In the rows, zero is written as 128.
The rows of Y fall into a few groups, which share some directions, and each row is roughly a mix of its group's hidden directions.
Y:
[[132  93  82 127 161 128 110 108 119 106 134]
 [123  90 172 110 143 115 139 165 125 136 118]
 [ 96 135 159 157 133 135 152 104 159 118 152]
 [152 107 122 133  89 140 122 113  84 111 152]
 [122 142 142 152 132 149 125 147 185 124 101]
 [155  74 109 134 107 145 125 124 147 149 143]
 [104 128 110 139 146 107 118 126 181 161 134]
 [131 133 166 110 116 102 146 106 114 167 102]
 [114 173 145 104 140 118 124 146  99 109  97]
 [163  98 105 133  80 144 125 114 121 127 146]
 [107 193 118 131 128 118 132 133 138 154 138]
 [114 165 145 100 142 112 129 137  96 101  98]
 [101 136 132 135 183 116 137 137 167 133 117]
 [114 123  83 138 155 149 105 156 139 105 147]
 [147 122 158 133  82 159 132 130 109  96 128]
 [153 125 149 119  88 154 135 133  99  90 128]
 [139 102 107 154 105 121 133 119 176 148 149]
 [133  93 126 153  96 142 135 132 178 135 140]
 [102 122 139 125 170  93 132 139 163 144 110]
 [167 136 103  94 142 121 114 140 100 149 103]
 [ 97 153 132 138 184 121 131 138 155 126 118]
 [165 135 105  98 129 119 117 141  93 134  92]
 [155 131 122 140  71 159 120 113 114 121 140]
 [125  82 163 125 104 115 124 148 143 160 118]
 [128 116 148 145  94 136 120 139  86  86 131]
 [160  78 143 111 141 144 123 133 109 110 101]
 [147 141  95 138  92 164 116 117 106 115 152]
 [105 130 157 112 174 102 143 143 141 136 103]
 [106 138 132 139 183 111 126 144 161 126 106]
 [100 152 101 116 161  97 112 131 142 161 126]
 [109 132 130 135 177 105 132 138 171 137 109]
 [128 146  87 132 165 146 118 109 106  97 139]
 [171  92 134 130  81 122 127 112 129 138 125]
 [118 155 114 107 175 124 121 120 142 169 141]
 [154  77 136 118 161 148 134 117 109 110 123]
 [132 173 100 105 144 157 130 106 116 102 130]
 [132 115  86 114 165 114 112 100 100 139 114]
 [ 95 126 148 132 173  99 136 136 162 135 116]
 [104 178 125 136  97 126 126 118 132 155 156]
 [153 111 151 146  93 148 125 133 113  82 130]
 [113 104 166 135 100 119 131 158 157 159 126]
 [152  85 142 109 148 156 127 116  97 106 132]
 [160  84 148 114 147 160 137 110 109 117 126]
 [129 117 154 122 101 109 133  84 106 160 108]
 [116 149 103 105 174 122 124 124 138 169 131]
 [ 95 178 132 128  91 110 118 147 132 131 123]
 [ 97 135 133 113 181  97 135 140 143 143 118]
 [101 122 132 144 166 110 129 141 179 131 114]
 [141 155 173 116 126 138 152  90 107 134 119]
 [124 143  73 115 141 148 102 118  99 117 123]
 [117 106 148 118 168  92 139 141 156 145 107]
 [117 191 127 130 106 107 127 129 146 147 134]
 [181 115 112 109 102 128 107 149 119 125 105]
 [ 96 169 106 153 121 111 130 134 144 164 139]
 [164 118  94  99 131 114 122 144 108 147  93]
 [119 112 104 123 144 164 110 161 132  90 147]
 [137 125  77 119 154 125 114 106  98 101 128]
 [140  88 106 153 111 129 123 111 157 142 165]
 [126 122  92 135 174 129 127 102 115  93 142]
 [123 116  91 137 175 142 112 155 138 108 144]
 [147 128  97 140  82 155 114 116 106 111 148]
 [142 127 160 138  91 144 133 130 103  81 130]
 [104 167 157 122 145 113 130 137 110  95 100]
 [122 170 123 156 122 175 123 123 153 122 142]
 [141 158 181 135 106 124 157 110 125 141 123]
 [140  87 112 141  93 142 131 119 157 149 154]
 [180 124 117  95 109 139 127 138 113 143  99]
 [ 99 170 132 132  89 103 131 142 152 125 114]
 [129 152 184 139  99 126 150 143 135 147 126]
 [142 116 174 133  83 117 145 101 121 139 121]
 [158 120 113 131  81 144 118 111  91 120 146]
 [147 135  99 141  91 156 112 118  97 108 148]
 [116 120 166 153 109 123 141 154 173 140 142]
 [148 149  91 117 145 136 121  94  89 107 124]
 [130 138 101 111 170 149 121 117  91  97 129]
 [154  66 130 123 140 142 117 121 103 117 128]
 [117 101 152 138 153  95 133 135 173 140 111]
 [124 124 108 120 176 149 113 173 121 113 133]
 [101 149 111 130 191 124 128 144 131 118 129]
 [145 165 168 131 102 129 153 101 107 124 125]
 [ 84 153 141 153 152 135 126 138 169 120 126]
 [110 162 143 105 142 118 119 147  91 104  99]
 [160 120 131 120  77 149 130 115  92 123 139]
 [125 130 165 149 125  91 156 104 154 152 126]
 [132 130  81 125 116 139 110  82 103 114 128]
 [108 163 155 108 143 129 128 135  85 110 104]
 [143 170  93 127 139 141 126  90 106 110 130]
 [117 119 161 141 100 103 136 160 160 156 125]
 [138 165 100 143 132 142 130 107 100  87 143]
 [100 145 128 133 187 115 129 144 154 130 116]
 [100 179 120 151 124  95 130 131 152 138 131]
 [122 134 147  93 177 107 147 135 126 156 117]
 [ 84 142 138 157 143 128 119 135 175 128 137]
 [149 108 128 101  86 119 127 123  80 130 130]
 [153  84 129 108 161 143 123 134  98 111 110]
 [136 144 164 142  80 110 147 136 154 143 127]
 [146 144 116 140  77 159 113 117 103 112 139]
 [143  87 142 153  97 139 139 132 108  90 128]
 [107 114 155 119 155  90 134 142 160 148 106]
 [126 146 175 137 104 112 150  99 110 152 116]
 [122 147 109 113 133 123 123 124 179 171 114]
 [138 157  98 108 159 151 120 113  88 114 121]
 [108 100 177 146  92 126 139 130 146 130 138]
 [145 114 141 128  89 150 132 137  97  82 124]
 [ 90 134 145 117 175 103 133 150 147 139 118]
 [117 164 140 103 154 125 124 134  79 122 106]
 [ 93 143 160 155 140 126 131 133 173 119 109]
 [ 85 121 147 157 131 122 146 115 162 120 160]
 [122 136  86 107 146 139 111 104  85 111 120]
 [ 97 137 126 138 180 118 133 141 167 130 120]
 [138 123 128 103  81 129 125 120  79 134 146]
 [123 161 170 130 129 100 164 102 123 139 120]
 [163 136 110 101 100 124 104 150 110 140  94]
 [138  97 113 148  90 132 122 117 160 146 161]
 [115 141  96 109 177 127 129 122 152 160 131]
 [137 131 146 135  93 136 123 136  93  76 119]
 [172 120  98  97 125 113 119 145 111 143  99]
 [157  75 134 116 156 134 129 121 114 101 113]
 [106 162 143 114 162 126 127 142  90 107 105]
 [155 100 150 102 153 140 128 115  92 102 113]
 [157  94 147 142  78 138 133 136 120 105 122]
 [174 123 103 104 109 129 109 145 123 135  91]
 [123 151 182 126 100 124 151 155 138 141 123]
 [ 98 183 108 131 127  96 121 146 133 132 127]
 [125 147 102 106 170 114 121 125 148 171 127]
 [112 169 144 116 161 117 135 144 107 109  94]
 [ 81 131 150 155 138 119 145 114 148 112 161]
 [181 124 108  93 126 132 124 139 108 132  99]
 [102 193 124 130 121 104 120 132 122 142 130]
 [143 165 166 133 100 123 151  98 120 146 120]
 [131 124  96 109 150 111 126 130 156 179 116]
 [132 140 104 105 170 129 129 120 143 177 123]
 [106 132 120 127 189 104 128 140 155 137 121]
 [ 96 128 151 119 173 101 136 143 155 141 114]
 [169 146 120  93 117 149 118 137  96 128 102]
 [141  70 143 129 144 156 125 118 106 108 131]
 [132 162 174 119 130 127 155 107  95 130 116]
 [128 165 125  98 159 133 129 119  80 138 132]
 [149 104 123 146  99 135 137 126 184 140 142]
 [ 90 120 153 163 121 139 140 114 158 116 158]
 [141 113 154 142  83 138 131 134 115  82 133]
 [170 129  99 101 124 117 109 145 114 141  93]
 [149 121 115 142  78 164 128 114 111 106 142]
 [154  62 135 131 137 143 122 129 127 111 119]
 [ 94 133 145 129 179 100 132 142 151 132 116]
 [154  92  98 140 112 124 130 117 165 152 149]
 [168 126 100  93 128 119 115 146 104 143 100]
 [108 146 101 110 177 128 121 123 136 166 136]
 [175 121 106  99 128 136 115 142  96 135 101]
 [161  95 148 135  92 149 140 131 105 101 127]
 [160  75 135 120 156 154 135 119 120 115 124]
 [180  90 133 106 146 140 134 115 120 134 110]]

One row of each group comes first, with its name. Which group is each row after those in?
[162 122 103 142  91 154 123 107 101 109 143]
H
[ 78 126 145 167 127 116 136 118 151 114 148]
Z
[112 113 176 132 108  97 149 101 122 147 118]
S
[169  77 147 121 142 147 131 119 130 113 113]
U

[ 92 147 114 130 163  90 125 125 148 157 133]
Z
[ 86 177 139 137 152 143 122 140 150 130 130]
H
[140 103  86 148 136 120 135 117 161 155 156]
U
[143 142  90 117 168 133 122 106  93 106 126]
S
[128 132  95 105 175 111 134 124 134 167 119]
Z
[109 116 155 127 156  93 145 108 143 166 115]
S
[145  84 112 142 107 138 131 112 161 133 163]
U
[ 79 127 149 161 136 118 137 117 149 125 160]
Z
[139 112 152 145  79 121 132 136 114  85 123]
Z
